Some points, each followed by its number:
array([-0.940,  0.544, -0.349,  1.260, -0.566, -0.866, -0.679, -1.279, -0.321,  0.330, -0.961,
        2.260, -0.865,  1.312,  0.603,  0.235,  0.776, -1.095, -0.230,  1.161, -1.179, -0.807,
        0.647, -0.156, -1.684,  0.248, -0.120, -0.339,  0.904, -0.862,  0.374,  0.259]) 0
array([-0.564, -0.830, -1.044, -0.971,  0.421, -1.016, -0.765,  0.033, -2.210,  0.404,  0.028,
        0.074, -0.742, -0.600,  0.449,  0.402, -0.548, -0.791, -0.399,  0.991,  0.217, -1.273,
       -1.039, -1.384, -0.473, -0.979, -1.239, -0.730,  0.165,  0.211, -0.745, -0.555]) 1
array([-0.243,  0.357, -0.791, -0.909,  0.587, -0.418,  0.659,  2.328, -0.568, -1.235,  0.764,
       -0.841, -0.201, -0.244,  0.480,  0.123,  0.019,  0.597, -0.215, -0.882, -0.106, -0.830,
       -0.608,  0.003, -0.725, -1.179,  0.667,  0.153, -1.585,  2.576,  0.064, -0.706]) 2
array([-1.246, -0.340, -0.337,  0.880, -1.146,  0.109, -0.221, -1.215, -0.116,  0.488, -1.509,
        2.172, -0.985,  1.387,  0.744,  0.099,  1.173, -1.151, -0.677,  1.227, -1.597, -1.318,
        0.597, -0.248, -1.912, -0.140, -0.563, -0.548,  0.660, -1.164,  1.094, -0.201]) 3
array([-1.480,  0.512, -0.311,  1.781,  1.288, -1.091, -0.102, -0.293,  0.112, -1.774,  2.169,
        1.054,  0.929,  0.512,  2.307,  0.522, -0.964,  0.410,  0.290,  2.277, -0.107,  0.071,
       -0.359,  1.648,  1.590, -1.210, -1.934,  0.167, -1.407, -0.182, -1.361, -1.685]) 4
array([ 0.985, -1.196, -0.751, -0.252,  0.801, -0.657,  0.317,  1.280,  0.949,  0.581,  0.114,
       -1.070,  0.302, -1.659, -1.311,  1.659,  0.067, -0.003, -1.147, -1.419, -0.538,  2.166,
        0.898,  0.206,  2.408,  0.638,  2.025, -0.586, -1.641,  0.126, -0.192,  1.200]) 5
array([ 1.195, -0.475, -0.944, -0.110, -1.694, -0.732,  0.387, -0.915,  2.151, -0.930, -1.768,
        1.200,  1.223, -0.203, -1.011,  0.610,  0.293, -1.403, -0.283, -0.710,  0.431,  0.257,
        2.349,  0.674,  1.431,  0.462,  1.585,  0.263,  2.126,  0.603, -0.139,  1.249]) 6
array([-0.641,  2.098,  2.013, -0.237, -0.418,  2.038,  0.332,  0.687,  0.117,  0.554, -0.392,
        2.219,  0.219,  0.763, -0.295,  0.150, -0.960,  0.121,  0.862, -0.850,  0.195, -0.356,
       -1.874,  0.668, -0.095,  0.381,  0.379,  0.647,  0.933,  0.717, -0.042, -0.816]) 7
array([ 0.993,  1.825,  0.549, -0.627,  2.907, -2.185, -0.509,  1.027,  0.191,  1.474,  1.657,
       -0.231, -0.063,  0.174, -1.172,  0.329, -1.754, -0.247,  0.655,  0.580,  0.393, -1.450,
        0.673,  0.649, -2.673, -0.312,  1.609, -0.769, -2.401,  0.323, -2.393,  1.653]) 8
array([-0.081,  0.348, -0.136,  0.196, -0.236, -0.383, -0.524, -0.720,  0.609,  0.133, -0.039,
        0.149, -0.407, -0.101, -0.013,  0.663, -1.018, -0.680,  0.212,  0.109, -0.141,  0.648,
        1.233, -0.059,  0.168,  0.262, -0.330, -0.483,  0.547, -0.235, -0.159,  0.121]) 9
array([ 0.992, -0.017, -0.287, -0.468,  0.344, -1.133, -0.170,  0.487,  0.465,  1.020, -0.729,
        0.263,  0.743, -0.406, -0.494,  0.933, -1.040, -1.137, -0.275, -0.474,  0.160,  0.414,
       -0.042, -0.623, -0.111,  0.021,  1.186, -0.370, -0.858,  0.600, -0.232,  0.524]) 10
array([ 0.044,  0.328,  0.629, -0.375,  0.038,  0.021,  0.171,  0.095, -0.152,  0.404, -0.011,
        0.033, -0.131,  0.426, -0.092, -0.426,  0.403,  0.264,  0.209, -0.192,  0.404,  0.152,
       -0.753, -0.212,  0.315,  0.092, -0.753,  0.346, -0.257, -0.299, -0.030, -0.078]) 11
array([-0.901,  0.143, -0.479,  0.803, -0.546, -0.574,  0.070, -0.988, -1.206,  0.243, -0.944,
        0.626, -0.755, -0.487,  0.236, -0.438, -0.207, -1.144, -0.405, -0.160, -0.094, -0.351,
        0.415, -0.618, -1.550,  0.314, -0.243, -0.962,  0.323, -0.499,  1.458,  0.415]) 12
array([-0.459, -0.343,  0.994, -0.058,  1.289,  1.866, -0.960, -2.178,  0.761, -0.268,  0.198,
        0.920, -2.091, -0.433,  0.276, -3.789,  2.035,  2.085, -0.853, -0.822, -0.123, -0.826,
       -3.355,  0.297,  0.523, -0.895, -0.237,  1.850, -0.864, -1.007, -1.193, -0.811]) 13
array([-0.790, -1.052,  1.621, -0.093,  0.245,  0.630,  0.229,  1.414,  0.079,  1.815,  0.154,
       -1.422,  1.449,  2.085, -0.591, -0.060,  1.937,  0.582,  1.347,  0.381,  1.181, -1.925,
       -1.121,  0.047,  1.396,  0.798,  0.752,  1.555,  0.498, -0.301,  0.426,  0.365]) 14
array([-0.057, -0.558,  1.180,  0.399,  0.323,  0.593,  0.229,  0.692,  0.192,  0.984,  0.207,
       -0.889,  0.387,  0.385, -0.242, -0.266,  1.379,  0.493,  0.363,  0.698,  0.407, -1.089,
       -0.690, -0.146,  0.154,  0.335,  0.169,  0.740,  0.188, -0.565,  1.396,  0.051]) 15
array([-0.002,  1.640,  0.476, -0.701,  2.968, -1.470,  0.633,  0.854, -0.211, -0.743,  2.014,
       -0.594,  0.053,  0.268,  0.514,  0.479, -1.228,  0.187,  1.121,  0.598,  0.598, -2.073,
        0.582,  0.228, -2.015, -1.006, -0.227, -0.982, -2.364,  0.700, -1.775,  0.000]) 16
array([-1.730, -1.063, -3.190,  0.684, -3.462, -0.008, -0.096, -0.822,  0.299, -1.495, -0.181,
        3.179,  2.803,  0.397,  1.186,  2.250, -0.821, -1.563, -0.065, -0.673,  0.210,  1.200,
        1.922,  0.692,  0.770,  0.507,  2.812,  0.345,  2.780,  1.242, -0.651,  0.682]) 17
array([-1.557, -1.934, -3.790, -0.101, -1.457, -1.438, -0.314, -0.660, -1.968, -0.966, -0.196,
        2.999,  1.893, -0.107,  1.431,  1.769,  0.996, -1.052, -1.232,  1.413,  1.307, -0.643,
        1.332,  0.019,  0.056, -1.594,  1.030,  0.055,  2.947,  0.932, -0.868, -0.551]) 18
Which three points above are nearest to each new point by angle? Their numbers follow each, smallest number first.
array([ 0.389,  0.072,  0.009,  0.168,  0.650, -0.519,  0.186,  0.341, -0.059, -0.330,  0.248,
        0.062, -0.013, -0.497,  0.240,  0.651, -0.820, -0.859, -0.263,  0.357, -0.132, -0.360,
       -0.645, -0.358, -0.518, -0.649, -0.496, -0.506, -1.305,  0.559, -0.138, -1.204]) 1 2 16
array([-0.352, -0.220, -0.076, -0.325,  0.557, -0.056, -0.469,  0.363, -0.797,  1.093,  0.152,
       -0.929, -0.046, -0.039, -0.536,  0.269,  0.434,  0.007,  0.343,  0.149,  0.024, -1.113,
       -0.794, -0.526, -0.015,  0.277,  0.112, -0.082,  0.080,  0.287, -0.348,  0.298]) 1 14 15
array([-0.010,  0.660,  0.666,  0.844,  0.758,  0.375, -0.137, -0.964,  0.269,  0.156, -0.484,
        0.962, -0.452,  0.459,  1.462, -2.356,  0.807,  0.593,  0.450,  0.010, -0.207,  0.296,
       -0.893,  0.323,  0.120,  0.375, -0.134,  1.037,  0.416, -1.724, -0.077,  0.268]) 0 11 13
array([ 1.893, -0.620,  1.185, -0.772, -0.120,  1.760, -0.051,  0.549,  1.535, -0.685,  1.806,
       -3.713, -2.547, -0.635, -1.658,  1.155,  0.193, -0.556, -0.779,  0.348, -0.256,  2.847,
        2.698,  0.424,  0.650,  0.541, -0.153,  0.459,  0.941, -1.756, -0.604, -1.074]) 5 6 9
array([ 2.079, -0.634, -1.253, -0.696,  0.253, -0.444, -1.056,  0.458,  1.209,  1.933, -0.270,
       -3.199, -0.397, -1.015, -2.424, -0.191,  1.157,  0.003, -1.301, -1.291, -1.358,  0.026,
        0.567,  1.380,  0.531, -1.239,  1.283, -2.542, -1.589, -0.716, -1.783,  0.715]) 5 8 10
array([ 2.414, -0.962,  1.213,  0.291, -1.367,  1.159, -0.623, -0.244,  1.979,  0.240, -1.906,
       -2.150,  0.496, -0.454, -2.124,  2.040, -0.885, -1.610, -0.866, -1.183, -1.506,  1.348,
        1.071,  0.917, -0.532,  1.711,  1.362, -1.198, -0.837, -0.565,  0.958, -0.134]) 5 6 10
array([ 0.395,  1.006,  0.224, -0.418,  0.299,  0.900,  1.210,  1.019,  0.487,  0.278, -1.190,
        0.193, -0.002,  0.402, -0.283, -0.035,  0.070,  1.207,  0.227, -0.368,  0.357, -0.205,
       -1.033,  0.110,  0.144,  0.605, -1.026,  0.087,  0.000,  1.736,  1.231, -0.154]) 2 7 11
